Where one turn sends some rows of the set: a few examples, then the rows asked
j597: [ 12  47  -2   8 -16 -19  13 -26  50 -22  15  20  35  20   1 -22   0   7
   9  13  18   8  17 -37   3  -5  18   9  20  19   5  16]
j164: [ -3  17  14   4  -1  27 -14 -25   3 -49  18  19   1   4  -9 -12  44  16
  -4 -43  26 -22   4   1   1  -4 -12   9  -1   4  14   7]
j234: [ 10  11  -1  22 -31  27 -23 -15   5 -47  23  19   5   2  -8  -8  25  36
  10 -25  18 -29  -3  -4 -18   6  -5  19  -7  22  41  10]
j557: [-25  14  -6  19 -19  30  26 -14   9   8  15  49 -10   1  -9 -14 -34  13
  -6 -12 -18   1  24   6   0  34  15   5 -25  23  12   4]
j905: [ -4  26  12   9 -17  34 -13 -45  12 -37  30   4  -1  16   7  -7  36  33
  18 -26  20 -29 -10  -3  14  10 -13  10 -16  11  23   5]
j734: [  5  35  -1  27 -34   9  -1 -36 -21 -33  -2  -6  23 -23  17 -29   5  18
 -51   0  -3  23 -14  17  15  -8  11 -24  11 -15  20   1]
j634: [-10  27   9  16  -4  48 -25 -37  14 -49  15  15   6  -1   8   7  31  22
  13 -28  17  -3  -2  -1  13  -9   3  14 -12  27  26   6]
j98: [-34  -6  -4   6 -20  12   4 -29  -4 -16  23  24  -5  -8  -2  -9 -32  11
  20  -9 -13 -12  -6  13   5  44  12   6 -35  21  -3  13]
j934: [  7  29  -6  16 -57   9   7 -19 -21 -34  10  -1  12 -18   7 -43  21  19
 -45  14 -18  22 -10  17   5 -10 -10 -17   7  -4  13   3]
j876: [ 20   4  26 -11 -11  46  16 -44  35 -20  11   3  15  -9 -17 -24   1 -16
   0  -2  19  19  28 -21   5 -18  17   1 -38  -2  14   6]
j496: [  2   8  14  16 -29  45 -21 -13   1 -51  20  17   4  12  19 -26  29  21
   2 -32  22 -12 -16  -4   8  -4   1   6   8  31  13   0]
j783: [  5  35  -9   7 -52  -2  -6 -25 -27 -24   2 -20  25  -5 -11 -35  -8  15
 -33   0  -7  11 -38  25   7   4  12 -12  16  -5  22 -14]
j397: [  2  10  37  21   7   2  15 -54   2   4  -2  13  12 -28   8 -45  -8  25
  14   6 -14  34  -3  -1  21  12 -14  -5   4  14  30  21]
j438: [-26  -6   8   0 -17  16  19 -16   6  -1  22  28  10  -4  11 -22 -36  18
   1   1 -14  -9  18  -1   1  60  -1   4 -10  33  23   1]
j556: [ -9   8 -24  23 -37 -10  17 -56  44  -5 -12  -4   5  -1 -11 -24 -13  22
 -12  17  -9  47  -5   3  -9  -5   4  24 -21  -2  29   7]
j749: [ 23  18  17  -1  -1  43   3 -33  48 -30  -3   5  32  20 -10 -49  -3   6
  -9   7  26  15   0 -28  26 -10   2  -6 -21   5   3  15]
j649: [  7  29  24  -1 -40 -15  14 -15  41  -7  18 -12  49  -5 -19  19 -18  -4
 -23 -37 -16  27   7 -10  12   0  -2  -8  -5  11  -8 -17]
j488: [  1  34  14  17  -3  -9  15 -28   1  -8  -5  14  31 -15 -38 -50  -2  15
  11  12 -17  29 -13 -11  26   7  13  -6   4   3  22  42]
j870: [ 33  25  12  17 -22 -18  -3 -26  34 -18  23  20  30  17  -4 -18  20  17
  12 -13  22  18  30  -5 -19 -16  22  -5  21   1  24  10]
j366: [ 12  22  -4  19 -58  12 -11 -31   2 -24  -1 -20  12   2  19 -40   4  17
 -53  29 -18  -1 -22  12   1   4   5   1  -3   0  28 -11]
j895: [ 13  27   9  -3 -34  -2  13 -17  33 -27  31   1  42   0 -32  20 -20 -15
 -17 -18 -20   1  17  -1  16 -14  29 -23 -20  17  13 -16]
j153: [ -6  40   0  17 -46   0 -12 -31  -9 -18 -14   3  20 -11   3 -25   7  18
 -48  20 -18  19 -18  26  12 -10 -17  -8  12  12  23  -4]
j528: [ 15  11  33 -10 -55  12  20  -8  26 -18  28 -19  37 -14 -40  -8 -20  -1
 -17 -17 -29  -5   6 -10   9   3  24  -9 -20  18  14 -14]
j577: [ 23  28  15  -4 -44  -7  15 -23  32 -16  24 -27  37   7 -29  13 -34 -16
 -11 -17 -23   2  13   1  18  -1  -7  -6   4  22   7 -17]
j249: [-40   7  -7   2 -15  19  13 -32  15  -3   1  46  -2 -11  -9   1 -31  -4
  -8  -6  -6  16  22  14  -5  42  11   5 -23  21  -4  16]
j155: [ 15  29  11 -13 -62   5   5  -3  32  -1  33  11  38   3 -14   9 -31 -14
 -18 -17 -16   4  -1 -21  10   9  12  -3 -16  20   3 -26]
j547: [-50   6  -4  25  -8  15  25 -29  10  -3  17  33   3  -5  14 -16 -34  21
 -13 -22 -16   3  15  -1  20  32   1  14 -34  22   8  11]
j599: [-12  20 -29  24 -18   2  23 -42  31 -30 -10  10   5 -15 -38 -38 -27  39
   6  14  11  23 -13  -7  -6 -12  11  15 -29   5   9  22]

j249 moves to j649
j905 moves to j557
Now these:
j438 moves to j528
j597 moves to j488
j870 moves to j397
j155 moves to j783
j164 moves to j547

Where one turn sends some rows of the set: a few examples, then the rows asked
j986: [ -5  -9   4 -29   6 -25  14   5   1   0  -7 -22   9 -17   9  -2 -16  14
   3 -21  -8  10  -1  -1  -7  12 -15  14  21   1  39 -10  26   2  24  10
 -18  18 -34  14   8]
j891: [ -1  25 -44 -15  15 -27  -8   7  14 -30  25   1  -3 -26  20 -10 -10   9
   5   6  -2 -21  18  20 -32   1  -3  14  15  -5 -21  37  -3  -3   9 -22
   8  33 -25   0  21]
j752: [-12  20 -15  21   1  13  -2  12   6   2  -1  -7  11   5   6  21 -14  36
   0  24  15   0  11 -19  -2   4  25  26 -50   7 -26  28 -48  -6  23   3
  13   5  23  10   9]
j107: [  5  13 -22   1  -4 -32 -17 -11 -11 -20   1  16  24   1  13 -19  -5   8
  10 -15  14 -19   7  26 -39   3 -14  15   8  -6   0  10  -7  17  14 -38
 -22   9 -33  30  22]
j6: [  2  34 -19  10  33  -9  12 -14  10  15   3  24  -3   9   0 -14  15 -16
  -9 -32  -9   8   7  22 -19  -3  20  -1  -5   9 -37  27   6 -27 -23 -34
  14  11 -12 -25  12]
j766: [-29 -24 -31 -16  -2  12   2 -13  19  35   9 -15  -7  31  15  -1   3  -8
  -3   4   7  21 -32 -19  12 -16 -16  10  11  -3 -11 -10 -20  24   3  -8
   8   7  30  -7  -6]
j132: [ 12   6 -25  25  -9  15  19 -15 -10  28 -11  40   4  13 -11  14  28 -17
  -7  -8   1  17  -2  14 -21  13   9  -9 -21 -13 -27  33 -16  19   4  -6
  25 -13  20 -11  -3]
j529: [  9  45   4  12 -27  -8   7  -7 -27  14  12  13   6  22  17  14 -12   0
   1  -6  22  29  -5  12 -12   3  22  17 -37  -3 -28  25  -8  18  -2  20
  41  17  -3  -1 -15]
j321: [-25 -21 -30 -15  -5   1  -7   1  39  30  28 -15  -2  17  17   0  -8   0
 -11   7  -1  15 -22 -24  17 -12 -10  19  10 -14 -12   1 -19  14   0  10
   5  15  27 -16 -21]
j838: [  1   5 -32  -2  25   4  -7   8   0 -23 -30   0  -8 -18   8 -28  10  10
  12   3   5 -13  -1  12 -29   6 -18 -12   5   6   7  16   4   6  12 -35
  -1  13 -17   5  45]
j751: [ -7  -9 -10 -18   8   6 -18   2   2  43   2 -11  18   3  -9  23 -10  28
   4  -9 -11  29 -12 -44  14 -19 -19  10   3   7 -22 -20 -10  14 -11  -6
  13   7   8  -7 -14]
j845: [ -4  -6  -4  16 -24   9   4  12   1  -1 -12  20  19  21  12  30  -4   9
  26  -3   4 -10   4 -33 -13   2  19  16 -28 -11 -32  36 -36 -12  38  -6
 -12  11  26   3   2]
j707: [  7  16 -10   7   7  -9  13 -13  18  -4 -30   7  -4 -10  -3 -17 -10  35
   4  -5  -4   8 -25  21 -22  21  24  -7  16   2 -21  45   0 -16 -30 -17
 -25  -3  -2 -42   8]
j774: [  8  21  19  -3  12 -16  30  27 -30  26  -8 -17  12   5  -8  16   5 -23
  -6  -8 -48   6 -40  -8  16   3  -1   2   5   8  13  22  -8  -3  19 -11
  12  11 -19   2 -24]
j140: [  3  11 -43 -29  34 -24  17   5  18   3  17 -29 -11 -26  11   9   2 -10
  -7 -18 -35  -8   9  21 -22  -1 -14  10  14  14   0   6   7  -4  16  -5
   4  35 -23   1   1]
j952: [  3  35  18  12 -19 -19   2   3   8   3  -5  -3  11  23  29 -32 -18   7
   2 -28  18  25 -13  12 -19  -1  27   0  -8  11  -6  12  29 -21  -8  -3
  -3  23 -31 -24   5]
j232: [  6  21 -11  30  -2   5 -12  20  11  -3 -20 -16   9  25  12  15  -3  12
  14  11   4 -13   2 -15  -6 -14   4   7 -61  16 -28  18 -46   0  29 -11
  12   1  26  -3   5]
j257: [ -5  -3 -15 -21  -1  -1 -26  -4  -8  48  13 -11   9  12  -2  25 -16  23
   4 -12  -7  18 -24 -26   2 -20 -14  20   0   9 -30 -12 -28  24 -17  -7
  -4  27   4   2 -26]
j641: [ 13  16  14  14   9  -5   7   5   2  -2  -9   3 -24   2  11   1 -25   0
  15  -2  -4   4 -16  -5  -2  15  30  -6  -8 -22 -28  51 -16  12 -13  28
  21   8  25 -40 -21]
j492: [ 26  -6  19  36 -24   6 -14  11   3  21 -14  11   4   3 -13   0 -12  26
  -8   5   2  19   9  -3 -14   7  18 -35 -30  -6   2  15 -13  27   2   8
  20 -11   6 -27  -4]
j534: [  1 -15  -2 -25   5 -44   3 -12  -4   5  33   3   5   4   0   5  -7   0
   0 -23 -13  -8  22  32 -10  -9 -21  11  14   5  26 -14  -9  21  18 -21
 -13  16 -32  15   5]
j256: [ -7  15   7   0   7 -17  32  23  -8  28  37 -15   0   6  -8   6   4 -20
 -36  17 -38  15 -13  11  24  -3   6  -4  -4  11  25  18 -27   2  26 -14
  34   5 -14   3  -4]
j677: [ -6  -5 -31 -33  29 -13  16 -10   0  -6 -13 -21 -21 -25 -10   3   2  24
   1   3 -19  -7  -9  37  -7  10 -33   8  19  17  24   6 -12  18   4 -15
 -12   8  -7  -2  18]
j61: [ -5   2  12  21 -18 -19   0 -18  15  11  22  35  15  17 -11 -23  -7  29
 -19  -6  16  21  22  33 -14   1  23 -12  -7   9   4  12  -1  -1 -11 -32
  -2  -9 -17 -21  28]
j26: [  3  11   5   0 -25 -19  32  20 -10  15   3 -32   5   8   0   8  -7   0
 -20  27 -31   7 -53  16  10   7   2  -3   7  13  26  29 -25  16  29  -6
   3   2  -9  -7 -16]
j885: [-13   0  19  14   9   6  -9  20  -5  -6 -12  27   4  27   5  13   1   8
  25  -5   9 -16  14 -31  14   0  11  20 -37 -12 -16  32 -41 -12  25  -7
   6   9  29   2   6]
j388: [  4   8   0   3  28 -24 -11  15   9 -27  -2   1  16 -25  17 -27 -26  14
  13 -12   3  -6  27 -18 -17   7   2   0  13  -8   7   8  20  -6  15 -11
   6   5 -37  14  30]
j966: [  3   1  11  -5  -1 -22  29   9 -24  24  23   4  16  -8 -29  28  -8   8
 -22  16 -49   2 -23   7  15  12  10  -1  20   4  10  34 -38   9  14 -20
   5  -5 -13  -2 -18]

j140 moves to j534
j257 moves to j766
Now these:
j388 moves to j891
j774 moves to j256
j752 moves to j845
j707 moves to j952
j529 moves to j132

Where one turn sends some rows of the set: a few examples, then the rows asked
j882: [ -5  -7 -10  -5  19 -18 -14  39 -37 -23 -18  -3   9 -15  25  -2 -22  15
  -7  20  15   6  -9]
j253: [  4 -23  -4   0  23 -23  -9  38 -41 -17  -6  13   0 -19  21  -1  -1  14
   1  19  24  17 -10]
j412: [  5 -36  20  10  18   5  16  29 -18   5  22  17  29  -4  -5   2  37  -9
  18 -10   0  -8  11]
j425: [ 23 -40  12   9  18 -20  19  12  15 -15   4 -31 -22 -25   4   2  23  -4
  -9  28  -8 -20 -22]
j19: [ 28 -10  -1  -3  15 -17  14   1  17 -21  -7 -40 -21  -5  18 -14  28  -6
  -8   3  31 -25 -36]
j630: [ -3   3  29  -8  -7 -12  11 -21  20 -32  -6  42  -2  -8 -17 -15  13 -24
   8  10  30   0   2]
j137: [-22  -9  25   7   1  -8  12  -3  19 -28 -17  20  14 -13 -28 -12   1 -25
  -5  38  -2  -5  22]
j724: [-17 -10  10  11   5 -19  37  -4  12 -24  -3  24 -11  -1 -26 -21  20 -32
   7  30  31  -4   1]
j416: [ 15 -13 -10   4   7  15   2 -21  -4   6  17 -14 -10  -2 -26 -15   8  -8
  23 -12 -17  30  21]
j457: [-44  -2   3  -3  -3   0  30   0   9 -21 -21  -6   8   6 -21 -20  -9 -35
   0  27   3  -4   1]
j829: [ 10   8 -19   9  12   6  -3 -20  -6  20  16 -23   8  18 -23 -32  -1 -16
  19  11  -1  24   9]
j500: [ -2 -23  13  15  19   1   9  32 -16  17  18   3  47   4  -6  -1  20 -14
   9  13  -8 -18  13]
j884: [ 23 -31  31 -12  10 -13 -15   1  11   3  -4 -28  12 -19  11  -1   2  -3
  -8  31 -19  -1 -26]
j563: [ 14  -3  -4  12   9   3  -8 -24  -2  17  27  -9   0  -2 -28 -19  -4 -10
  21  17 -17  27  18]
j304: [ 42   4  17  -1   7 -26  -6  -8  22 -11   6 -22  -3 -12  21 -11   5  -3
 -14  33  22 -30 -35]
j769: [ 28  -3  15 -24   5  -9 -20  -5  16  -2 -16 -33  16   0  23 -17   9  -6
  -9   6  17  -8 -43]
j715: [  8 -48  13 -13  11  -4   5  13  10  -7 -18 -44  -4 -14   7  -4  26 -10
  -3   3 -12   2 -28]
j750: [ -3 -18  -9   0  23 -18  -9  40 -40 -19 -13   3   7 -13  20  -3 -11  16
  -3  27  20  10  -8]
j833: [  0   4 -10  -9   9 -20  -1  27 -35 -34  -4   1  -5 -17  33   0 -34  13
  -4   4  18   3 -20]
j651: [ 25  22 -26  13   9   7   3 -25   7 -16  10 -23 -16   8 -18 -22   5  -8
  12 -15  15  -2  23]
j964: [ 41 -27  22  -5  14 -13  -7   1  21 -29  -9 -20 -14 -26  14   2  31   4
 -11  -2  11 -18 -15]
j20: [ -1   4 -12  -6  11 -20  -7  31 -33 -30 -11  -3   3 -16  31   0 -33  15
 -10  16  14  -1 -13]
j691: [  9 -17   7  -9  11 -15   6   6  10  12  -1 -47   8  -1  14 -17  -1 -14
  -7  37   1 -10 -49]
j95: [  9  29   4   2  -6   2  20   6  -4 -13  28  -8  31   8  18  -5 -18  -9
   0 -13   8 -48 -12]
j139: [-12  -5   4   6  13  11   5  29 -14  12  11 -15  55  14   3 -10   2 -13
   2   7  -7 -29   6]
j637: [-22   8   8 -13 -11  -4  33 -18  12 -29  -9  15  -6  11 -13 -22   5 -32
  10  -2  33   3 -21]
j983: [-21  15  21  -5 -15 -15  27 -22  17 -26   4  20   4  -3 -15 -17 -24 -30
   2  29  11  -8 -12]
j69: [ 13 -27  14  13  13  -4  36  20 -14  -2  40  18   3  -6   1   2  34 -10
  20 -20   9 -19  -5]
j947: [-27 -18  14  -1   5   2  15  -1  13 -31 -31  16   7   1 -28 -17  29 -28
   5   4  20   5  14]
j218: [ 23  22 -14   6   8   8 -22 -30   5   8  11 -13  13  14 -18 -30  -4 -10
  15   4   9  12  17]
j436: [ 16  17   8  -2  -4   1  28   2  -4 -22  33   3  10   2  19   1  -1  -9
   8 -38  17 -39 -15]
j36: [  5 -22  -5  -4  17 -24   3  32 -39 -22  -1  15 -10 -19  24   0  -1  14
   6  10  28  19 -19]
j25: [ 29   9 -12  16   9   3   2 -26  10 -21  20  -8 -21 -12 -22 -12   3  -3
  11 -11  -3   2  35]
j866: [ 28  31 -23  19  13  -2  -3 -25   7  -5  19 -18  -5  10 -18 -27  -7  -9
  10  15  14  -4  20]
j729: [  1  19   8   0   5   7   0  15  -6   0  14  -9  52  11  13  -6 -17  -8
  -5  -3  -4 -41   2]
j916: [ 10 -13  -3  -6  14 -27   5  26 -38 -27   5  17 -17 -21  27   2 -11  15
   7   5  26  15 -24]
j233: [ 24  -4  18   5   2  -6  30   6  -7 -16  43  21   2  -8   8   5  15  -7
  16 -30  13 -30  -7]
j710: [  9  -3  -6 -11   6 -21   1  24 -35 -32   3   9 -14 -21  34   1 -24  16
   0   2  24   8 -24]
j860: [ 16  -6 -18  20  10   3  19 -18   1  -7  29 -18 -27  -5 -25 -13   4  -7
  20  -3 -11  13  23]
j617: [-28   7  22 -19 -16   3   5 -16  18 -31 -23  12  18  -1 -15 -16 -14 -29
   0   5   2   3  -1]

j218 moves to j866
j884 moves to j691
Now these:
j617 moves to j983
j750 moves to j882
j729 moves to j95

